Which row each row swaps with, under one turn or mirror
The rows were stretched afterwards, more along some directions than others.
j68: [ 22  -9 -12   6  30   1 -35  17 -25  27 -38  -2 -22   8  17  -1]
j656: [ 30 -36 -25   9 -23 -57 -58 -36 -22  26  19 -17  34 -21  -1  12]
j310: [-16  -2  34   5  -6  14  30  -2 -17  16  -7 -29 -45  -1  -6   6]
j444: [-17  12  -9  22 -31  19 -17   9 -18 -12  -3 -11  28  -1  10  -4]
j735: [ 11 -25 -30  10  11 -47 -67 -28  34  14  42  -3  33 -11  -3   0]
j520: [ 15  32  24  -8  32 -11 -40   7  27  22 -19 -53 -30  -6 -40  10]
j564: [ 51 -17 -59  -4   6  50   2  13 -22  46 -55   8 -51  18  12 -15]
j128: [ 18   2  28  15 -40   0  58   5  35  31  -7   6 -17 -21  17  -2]
j166: [  6  14  58  12  25 -33  -8 -26  45  13   2 -27 -20  -8 -17 -17]
j465: [-22 -19  28  17 -15 -49  -9 -20   7  -2  38 -15  18 -49  12  38]
j945: [-21   1  10  52  11  14  15  21  17 -17  19  54  20  -2  17   4]
j923: [ -1   3  41  10  34 -11 -35  25  20  32   7 -34  -7  -8 -16   5]
j605: [-21   9  30   6 -26   7  49 -21 -16   1 -36 -22 -28  -3   9 -21]
j590: [-17  -4  -6  32  27  -3 -23  10  -6 -22  11  25  11   1   7  12]
j534: [ -2   4 -14 -24   2 -15  -5  -2  51 -29  22   1  13   8   5  13]
j255: [-21  14  27  44  18  13 -21   8 -25  33   1   6 -16 -25  14  35]
j582: [ 38 -21 -55  37 -12  13 -30  19   0  27 -13  30  22  28  18   0]
j332: [ 57  -5 -14  41   4   6 -13  24  -3  72 -48  17 -35  -9   5  10]
j855: [ 33  -2   7  -2 -18  -7 -24  24  49  57 -15  28  -1 -33  19 -21]
j366: [ 18  14  16  36  -8 -14 -28 -10  36  36 -28  27 -36 -19   4 -10]
j367: [ 20  -9  -9 -30  19 -41 -16 -23  44   1  29   3  -4   5 -23  -9]
j39: [ 20 -17 -64  21 -34  58  15  13 -19   0 -26  34 -11  31  26   1]
j953: [ -2  38  18  44 -10  12   3  43  33  51 -19  63   2  -3  16 -17]
j521: [-11  -1  13  22  19  -5 -23  -5 -15   1 -15  -7 -39 -30  26  28]
j932: [  7 -14  -2  27 -20  -4  14 -30  -7  33  17  61  16 -20  27  -5]
j988: [  0   8  15   8 -27  -7  -3  11  75  27  14  46   1 -31  18 -14]
j293: [ 30 -26 -34   4 -39 -10   3 -22 -33  16  -6  26   4 -28  51  20]
j755: [ 15  -4 -11  37 -19  30 -17  -8 -23  25 -14 -12 -28  21 -19   8]
j184: [-13   0  10  14  13  46  22  31 -26   4   0   2 -17  18 -17   3]
j777: [ 12  -7  -8  41 -26  56  71 -11 -13  -1 -30  10 -19  16  11 -13]
j12: [ 42 -39 -59  25 -22  26 -15  18 -44  14   6  37   0  13  21  15]
j50: [ 26   3 -36  -6  17 -23 -41 -18 -28  21 -13 -12  -2  44 -28   5]
j462: [ 21   8 -20 -45  -8  42  44  24  14  12 -24  12 -36  25   5  -1]
j786: [ 18 -19 -17   7 -22  33  48  11 -58  30 -48  13 -50 -12  32  25]
j338: [ 40 -18 -63  -8  31  43  -9   4 -34 -12 -14 -22 -35  42 -19  24]
j996: [ 34  -2  -6  11  25  41   7  -6 -50  31 -39 -13 -51  34  -4   1]
j536: [ 25  -8  11  30 -14 -20  -6  21  58  10  13  31  -2 -28  13  -8]
j493: [-12 -11  -4  14 -15  59  48  20 -39  -8  -1  28  -2  14   9  -5]

j945 pairs with j493
j777 pairs with j932
j996 pairs with j166
j338 pairs with j367

Which row each row swaps with, under one turn or mirror
The rows were stretched afterwards, more along some directions than others.
j394: [ 11   6 -60   9  17 -26  -5 -26  11  25   1  88 -15  -9  29   9  69]
j185: [ 26   6 -65   4   6 -40   4 -33  51   4  -2  77 -18  29  34  26  97]
j962: [  5 -11 -39 -12 -26  14 -37  -8  27 -17  65  31  -7 -42  20 -22  30]
j206: [ 24  -3 -57   0   8 -25   0 -47  48   0   4  84  -9  14  30  18  87]
j441: [  9  11 -60  -2 -30   7 -21   1  17  -2  87  48  -8 -56  37 -10  32]
j195: [  9  -3 -40  -6 -40   8 -38  -3  39 -18  76  38 -10 -41  17 -14  44]
j517: [  9  15 -63  -4 -34   5 -35   9  12  -3  65  38  -8 -53  24  -9  46]
j373: [ 18  15 -77   9  17 -26  -1 -34  16  12   9  81  -4  11  37  21  72]
j631: [ 11   0 -37   4 -19  21 -24  -7  39  -1  79  56 -21 -63  30  -8  33]
j223: [ 19 -35 -47  41 -19 -96  10  23 -17  32 -49  63 -91 -48 -18  -6  38]
j119: [ 15  -1 -55  -2 -47   6 -31   2  37 -15  69  31 -24 -26  20 -10  46]
j106: [ 17 -36 -31  18   3 -37 -29  33 -25 -19 -16  41 -10 -20 -10   1  36]
j927: [ 15 -42 -63  24   1 -58   6  15 -21  20 -38  65 -77 -47 -32  12  27]
j53: [ 24 -48  -8   8 -28 -40   9  42 -16 -24  -8  27 -30 -22  -9   9  34]
j194: [ 13 -41 -50  34 -36 -92   2  15 -32  25 -42  57 -87 -56  -2 -22  49]
j224: [ 23 -21   7  34  -2 -33  17  38  10  -7 -15  32 -36 -43  -3  25  19]
j8: [ 19 -46   3  28   5 -16  11  21  -9 -15 -32  39 -34 -42  -7  -1  13]
j933: [ 24 -37 -29  18  -3 -19 -10  44 -30 -14 -25  45 -35 -39  -7  -7  33]
j251: [  0 -41 -80  15 -12 -63  -5  23 -48  26 -44  69 -66 -48 -37 -10  44]
j139: [ 13   2 -48   1  15 -30  -5 -39  42   1  10  74 -11  16  31   8  74]
j499: [ 27  18 -81  13   1 -25   6 -38  25   8   6  81 -17  20  32  17  91]
j257: [  18  -56  -32   33  -34  -55   14    9  -12   12  -26   59 -107  -64
  -33   -3   50]
j720: [  9 -27 -52  16 -20 -32 -33  44 -50 -14 -18  44  -7 -19 -21 -17  26]
j959: [ 20 -53 -29  19 -38 -86  30  25  -9  15 -30  45 -84 -46 -23  14  32]
j543: [ 12   1 -26   0 -37   5 -36 -14  38 -21  63  27  -1 -45  29 -17  44]
j665: [ -1 -11 -55   0 -27   4 -36  10  -1  -3  68  48   3 -69  22 -24  23]
j434: [  3 -43  -6  48 -21 -88  16  16  -1  25 -36  48 -91 -71 -20  -8  20]
j318: [ 37 -32  -2  20   1 -45  -8  35  -2 -10 -41  43 -17 -26  -9  17  29]
j554: [ -2  -5 -52  -1 -29  22 -37  10  -1   6  76  41 -28 -60   9 -30  34]
j286: [ 19  13 -67   1  16 -26   5 -32  28  10  30  82   0  -3  50  16  80]
j440: [ 26 -17 -35   7   5 -17  -4  55 -24  -6 -17  38 -34 -17  -7  -5  28]
j101: [  2   5 -67  -8 -19  15 -36   8   3  -1  77  35 -10 -49  18 -14  38]
j826: [ 27 -43 -38  -4 -10 -28  -7  54 -36 -19 -10  22 -14 -11  -8  10  29]
j278: [ 12 -36 -49  29 -37 -86  -3  30 -17  28 -38  57 -94 -40 -42  -1  45]
j742: [ 12 -40 -61  20 -30 -91  21  33 -30  24 -26  51 -92 -31 -23  14  41]
j566: [  7   5 -71  12  14 -34   4 -23  17  17  13  94 -14  -3  25  10  68]
j161: [ 23  11 -50   7   8 -18  12 -50  53   2   5  75 -25  11  28  20  81]
j388: [ 27 -48 -36   6 -14 -12 -16  33 -33 -19 -36  45 -24 -17 -23   1  49]
j390: [ 22   1 -40  14  18 -28  -2 -42  52  15  20  88 -15 -12  42  12  80]
j37: [ 21 -46 -20  56 -31 -77  39  -5   5  21 -36  52 -96 -63  -9  11  36]

j106 pairs with j927
j224 pairs with j37
j251 pairs with j720
j223 pairs with j933

